128 stands for zero in the data rows.
Here are some points:
[166, 140, 121, 131, 148, 141, 150, 117, 140, 118, 117, 172, 141, 137]
[142, 145, 137, 159, 100, 142, 109, 169, 158, 123, 152, 122, 148, 116]
[171, 100, 132, 100, 140, 164, 118, 180, 166, 90, 139, 170, 106, 111]
[155, 125, 103, 164, 126, 136, 104, 171, 128, 97, 213, 108, 133, 104]
[117, 128, 124, 106, 143, 129, 149, 114, 134, 167, 84, 93, 125, 138]
[116, 169, 123, 156, 125, 131, 137, 165, 165, 153, 126, 65, 165, 118]
[196, 144, 140, 161, 107, 145, 123, 169, 167, 132, 140, 177, 142, 118]
[129, 166, 146, 173, 109, 121, 143, 157, 165, 143, 116, 67, 160, 120]
[113, 163, 132, 150, 106, 122, 97, 163, 132, 104, 174, 175, 165, 112]
[101, 118, 136, 138, 109, 160, 105, 178, 166, 125, 150, 60, 117, 115]
[168, 69, 128, 109, 114, 109, 109, 161, 122, 135, 128, 176, 79, 104]
[165, 92, 122, 81, 163, 124, 156, 169, 159, 130, 81, 176, 90, 109]
[95, 98, 137, 135, 105, 175, 91, 185, 169, 111, 167, 58, 99, 114]
[191, 161, 136, 149, 117, 127, 105, 163, 129, 64, 181, 162, 168, 111]
[140, 125, 122, 101, 142, 57, 153, 141, 104, 191, 62, 106, 122, 102]
[80, 91, 127, 107, 127, 89, 127, 158, 115, 152, 108, 85, 88, 100]
[142, 99, 133, 138, 105, 206, 99, 0, 75, 116, 152, 113, 101, 213]
[155, 154, 130, 136, 113, 160, 107, 175, 167, 116, 153, 105, 153, 117]
[161, 173, 140, 150, 130, 116, 150, 156, 155, 117, 119, 94, 168, 115]
[71, 107, 122, 119, 130, 122, 108, 167, 124, 87, 169, 167, 114, 107]
[76, 61, 125, 99, 121, 149, 114, 176, 155, 143, 116, 58, 63, 110]
[104, 149, 113, 172, 117, 153, 105, 118, 120, 100, 201, 157, 154, 137]
[132, 159, 124, 150, 117, 101, 120, 153, 123, 133, 148, 91, 159, 111]
[166, 161, 143, 169, 111, 134, 134, 166, 172, 132, 131, 114, 165, 119]
[162, 77, 96, 114, 165, 134, 152, 172, 155, 154, 120, 169, 81, 111]
[115, 125, 128, 117, 143, 78, 147, 146, 114, 129, 101, 78, 126, 107]
[144, 98, 123, 108, 139, 166, 116, 180, 164, 95, 150, 170, 105, 111]
[152, 123, 127, 106, 139, 87, 143, 152, 120, 159, 88, 125, 120, 105]
[88, 155, 138, 135, 139, 80, 145, 152, 122, 103, 115, 170, 156, 112]
[164, 183, 134, 147, 126, 66, 151, 145, 114, 167, 95, 109, 170, 118]
[157, 108, 129, 103, 144, 154, 138, 7, 81, 125, 108, 142, 108, 180]
[103, 142, 127, 140, 125, 195, 113, 20, 103, 84, 171, 150, 151, 188]
[70, 69, 125, 97, 129, 143, 122, 174, 156, 138, 111, 86, 71, 109]
12 more points follow, each with its number after it:
[102, 123, 137, 136, 123, 127, 142, 164, 157, 154, 99, 63, 117, 116] 0
[139, 83, 118, 94, 142, 104, 124, 163, 115, 112, 135, 171, 89, 104] 1
[96, 135, 125, 112, 126, 132, 135, 166, 162, 168, 95, 66, 129, 109] 2
[64, 113, 121, 102, 121, 157, 108, 181, 161, 152, 126, 167, 119, 117] 3
[80, 156, 130, 147, 100, 132, 85, 167, 134, 108, 183, 174, 158, 110] 4
[116, 187, 129, 145, 119, 163, 148, 0, 76, 168, 100, 66, 173, 218] 5
[98, 102, 141, 130, 120, 135, 126, 165, 163, 141, 118, 63, 107, 113] 6
[146, 88, 123, 124, 119, 132, 113, 113, 112, 130, 142, 175, 95, 131] 7
[173, 164, 108, 178, 134, 100, 138, 147, 129, 123, 171, 112, 161, 111] 8
[74, 112, 133, 141, 106, 115, 108, 161, 126, 119, 150, 166, 112, 108] 9
[97, 118, 107, 134, 158, 161, 154, 17, 92, 144, 123, 171, 118, 186] 10
[104, 131, 131, 126, 128, 177, 111, 129, 145, 78, 166, 170, 133, 138] 11
Which three of these numbered points are nearest to each point below by angle, seen from the average point of the first points? Their numbers follow each, nearest first.
[84, 90, 134, 129, 111, 153, 101, 177, 154, 122, 152, 86, 90, 112] > 6 3 0
[193, 131, 128, 129, 125, 179, 100, 181, 174, 68, 171, 175, 140, 115] > 11 4 8
[168, 96, 125, 86, 154, 85, 136, 155, 111, 124, 100, 172, 95, 104] > 1 7 9
[199, 143, 130, 137, 114, 181, 98, 179, 174, 62, 189, 172, 154, 118] > 11 4 8
[136, 137, 124, 114, 138, 58, 164, 146, 114, 193, 65, 110, 129, 106] > 2 0 5
[98, 92, 133, 129, 104, 174, 90, 186, 170, 106, 169, 60, 96, 111] > 6 0 2
[95, 130, 125, 116, 127, 88, 132, 154, 116, 158, 106, 64, 128, 103] > 2 0 6
[144, 126, 125, 109, 132, 78, 134, 150, 109, 166, 93, 110, 124, 105] > 2 0 1
[173, 166, 109, 187, 125, 113, 127, 158, 128, 104, 197, 108, 167, 113] > 8 4 11
[169, 175, 140, 152, 132, 132, 143, 163, 168, 100, 137, 111, 174, 118] > 8 4 5
[86, 91, 138, 123, 119, 143, 120, 170, 164, 138, 123, 89, 96, 113] > 6 0 2
[105, 122, 135, 138, 128, 114, 151, 161, 157, 162, 89, 64, 118, 116] > 0 2 6
[176, 174, 147, 183, 97, 101, 115, 155, 130, 115, 159, 110, 173, 118] > 8 4 5
[61, 90, 137, 123, 114, 108, 106, 160, 122, 134, 143, 166, 92, 105] > 9 3 1
[88, 93, 124, 129, 120, 173, 108, 131, 144, 120, 156, 88, 96, 135] > 6 11 3
[116, 143, 141, 157, 116, 78, 138, 144, 125, 147, 115, 64, 136, 113] > 0 2 6
[112, 162, 132, 147, 112, 118, 121, 103, 110, 137, 136, 65, 159, 139] > 5 8 0
[116, 184, 129, 146, 118, 155, 143, 6, 99, 164, 106, 65, 172, 193] > 5 10 2
[145, 106, 128, 96, 148, 92, 131, 157, 114, 115, 114, 171, 105, 105] > 1 7 9
[138, 115, 123, 106, 120, 100, 110, 158, 118, 149, 123, 105, 117, 103] > 2 1 0
[66, 92, 121, 131, 129, 95, 125, 156, 118, 140, 130, 169, 93, 108] > 9 1 3
[77, 136, 131, 129, 127, 168, 111, 182, 167, 79, 166, 169, 135, 114] > 11 4 3
[161, 79, 120, 85, 140, 105, 120, 162, 121, 117, 122, 172, 84, 104] > 1 7 9
[60, 79, 129, 114, 122, 105, 114, 158, 116, 133, 131, 164, 82, 104] > 9 1 3
[150, 110, 134, 139, 110, 155, 105, 172, 162, 129, 146, 108, 105, 112] > 6 0 3
[100, 122, 107, 137, 156, 161, 153, 16, 93, 144, 124, 171, 122, 186] > 10 5 7
